(in the rows, 100 means zero)
A single turn carries every row of the set below to another of its rows. Some are shown first; where does it send the rows asked next?
Ren: 105 102 114 104 110 117 94 126 96 67 110 110 105 97 96 83 94 108 124 105 112 105 100 101 105 111
Disu: 92 87 85 98 72 87 101 105 111 97 110 77 114 123 79 98 101 111 82 112 70 81 104 109 97 98
dor: 103 120 106 111 87 85 117 122 106 75 99 81 91 103 72 85 82 111 102 104 90 94 91 103 100 134
vipo: 121 112 81 99 85 110 114 112 106 71 105 97 96 99 99 106 105 88 88 109 100 90 84 112 118 133
Guli: 95 74 91 129 83 77 122 110 120 108 103 101 100 107 104 86 83 112 113 96 95 84 81 115 92 105
gitis: 106 66 101 99 73 79 102 106 103 100 111 86 97 119 83 97 103 111 97 114 60 94 96 108 108 110
tupip: 87 82 74 126 88 94 97 106 121 85 125 104 109 90 89 105 90 91 108 110 101 107 88 105 108 126
dutim: 102 92 113 100 95 93 125 100 81 84 98 118 93 108 93 75 86 123 109 89 88 74 96 102 92 103
dode: 105 84 96 113 81 93 129 99 122 90 102 92 112 122 107 100 90 106 88 94 83 88 118 96 86 89
Natek: 93 70 98 106 80 90 117 98 94 102 95 115 94 119 80 93 98 105 94 101 97 78 96 114 105 78
Vumo: 93 108 83 121 78 91 107 113 113 93 96 83 92 106 64 105 103 89 91 104 95 90 83 118 112 114
Tup: 101 88 85 110 98 116 118 112 110 94 104 82 109 107 95 68 84 121 82 115 107 84 111 126 111 105
Sitap: 92 105 104 84 108 116 115 121 103 88 109 86 105 84 104 103 84 112 105 91 94 108 88 104 98 136
gim: 98 80 87 118 90 108 96 102 125 99 116 96 109 88 82 103 87 92 105 133 100 112 92 115 119 106
karek: 117 103 94 116 107 120 95 101 93 97 107 119 133 109 97 78 95 110 108 102 90 95 96 106 113 92
fiket: 114 99 107 128 98 95 119 92 109 85 85 90 101 116 107 75 100 108 103 93 78 90 96 100 99 134
pakes: 105 80 97 99 88 105 133 94 87 102 100 84 89 92 76 101 90 118 100 106 84 76 112 107 83 117
vobir: 102 100 92 95 109 111 130 117 106 81 106 84 116 94 84 111 81 114 89 103 108 107 105 98 97 133
nilis: 119 90 111 96 100 92 124 125 96 90 108 120 104 125 112 82 85 119 101 115 112 104 96 92 86 110
vesi: 83 111 111 103 89 86 104 117 128 77 117 97 110 108 82 95 105 101 94 133 106 104 89 100 89 122
Lamok: 97 103 100 104 90 117 113 89 119 103 102 84 105 112 94 104 89 102 103 124 102 104 73 124 115 134
simo: 89 108 90 112 97 105 106 119 106 93 102 113 123 132 79 113 110 124 103 92 91 96 90 98 79 110
Toko: 72 80 97 103 102 97 95 95 99 88 115 79 94 106 104 77 97 92 114 96 99 79 100 108 96 123
Zosa: 105 97 124 104 91 105 119 99 101 104 92 110 88 81 86 101 114 91 87 120 95 110 95 102 99 110
suke: 104 88 94 119 77 100 119 87 109 83 110 103 102 106 107 94 97 104 101 90 67 83 119 93 82 107
pobov: 103 89 79 100 90 110 101 93 84 105 115 124 106 105 92 109 119 88 103 113 99 78 93 102 89 98
sura: 111 84 88 92 121 98 101 125 84 107 106 106 121 101 99 98 116 95 93 109 106 98 89 93 93 112
ret: 130 82 86 114 90 101 104 105 93 72 102 107 99 134 81 110 86 104 116 111 88 99 100 89 109 120
rul: 115 103 112 115 104 95 125 97 110 105 85 94 119 108 97 87 106 121 104 92 72 81 82 108 99 117
notak: 87 105 97 89 79 111 104 102 111 94 122 85 102 107 92 97 82 116 105 125 86 104 76 120 103 139
ruze: 96 88 92 97 97 121 88 128 99 84 111 102 107 104 85 107 110 94 105 107 114 100 101 115 117 87
Getar: 92 74 112 85 101 106 91 117 82 95 111 100 105 130 97 97 101 98 101 96 90 117 107 94 103 103
Zuz: 111 106 101 85 77 79 109 125 106 92 116 106 105 84 107 94 83 100 100 109 85 95 71 105 106 95
rufil: 122 78 90 106 112 91 94 126 86 97 118 119 116 97 97 80 104 104 99 126 98 104 93 90 98 115
sud: 110 94 79 89 77 119 97 106 82 94 129 114 104 112 110 89 101 85 98 109 93 81 95 114 96 98
benab: 105 98 123 101 104 109 117 107 101 97 107 110 112 126 109 77 98 95 100 120 118 105 102 100 79 105

sura moves to -> notak
pobov moves to -> Sitap
Vumo moves to -> dutim
Now these:
sud moves to -> vobir
vipo moves to -> pakes
Toko moves to -> simo

A single turn carries every row of the set below to another of its rows. Some are shown first; where does it send the rows asked next?
kigep: 93 101 136 85 134 93 96 97 96 87 101 80 110 120 104 88 105
liv: 129 97 112 78 114 74 80 86 96 98 99 85 107 58 96 93 108
lubo: 121 83 129 89 107 109 88 87 80 96 95 93 99 90 92 92 140
fem: 133 96 121 90 116 65 88 78 104 107 95 82 103 133 93 104 121
ded: 110 111 117 94 93 75 91 80 106 101 96 74 119 73 95 105 102
nitu: 109 99 136 69 143 98 80 96 103 86 110 83 101 112 111 91 101
Tesiz: 126 102 127 88 130 80 104 109 101 76 101 80 104 116 120 97 108
Ravo: 141 99 125 75 89 97 77 86 100 125 92 86 102 81 87 85 108
Nudom: 115 87 112 78 128 89 66 83 106 121 93 70 99 116 81 91 114
Tep: 120 107 124 77 81 87 85 78 97 127 98 78 103 91 90 109 118
butaz: 132 95 130 74 111 93 70 99 103 128 108 73 100 119 83 87 105
Lebeb: 122 108 119 76 111 87 98 97 105 96 106 85 99 65 123 111 108
daver: 128 97 136 97 92 125 78 86 108 94 95 85 105 97 95 94 115
gapag: 117 111 122 98 89 77 96 90 100 102 95 77 122 73 91 92 98
feb: 124 98 115 85 118 89 103 105 97 94 91 90 105 62 114 88 107
depug: 114 98 122 76 112 86 72 88 102 128 108 67 99 125 86 105 115
muk: 114 97 138 72 142 101 83 102 100 86 107 85 102 110 106 82 100
Timu: 116 95 125 97 102 122 76 74 112 89 88 83 103 96 97 102 120
kub: 120 113 128 93 96 91 110 107 104 98 99 84 113 74 115 98 100
fanor: 119 88 122 84 116 89 79 96 95 126 91 71 106 118 75 76 112
Korab: 145 88 117 86 128 74 77 79 113 104 87 88 101 126 93 88 112
Naras: 105 107 112 95 110 88 105 91 109 92 88 80 110 73 115 105 107
sov: 141 92 129 92 113 70 93 89 99 110 92 87 107 133 89 85 117
ril: 118 94 115 86 94 89 89 78 91 124 77 81 109 85 80 86 118
bafot: 129 100 126 88 133 85 100 108 106 74 95 80 104 115 120 93 105
Pobep: 123 96 109 73 103 92 71 68 109 119 86 80 99 81 90 103 116
teni: 127 102 125 87 132 82 100 107 106 75 100 80 102 115 121 99 106
sote: 152 96 127 82 117 76 77 86 113 108 101 86 99 128 97 95 110
pora: 133 105 120 75 104 76 79 89 99 103 110 84 105 60 100 100 106
tupu: 97 105 144 82 127 94 96 101 96 91 110 81 109 122 104 91 103
vibu: 123 100 123 90 132 80 104 106 102 74 97 80 104 115 120 99 110
zedak: 119 92 133 83 102 109 85 84 84 99 108 90 96 94 99 109 140

bafot moves to -> vibu
Lebeb moves to -> kub
Pobep moves to -> Tep
Now these:
depug moves to -> butaz
tupu moves to -> muk
fem moves to -> sote
liv moves to -> ded
lubo moves to -> Timu

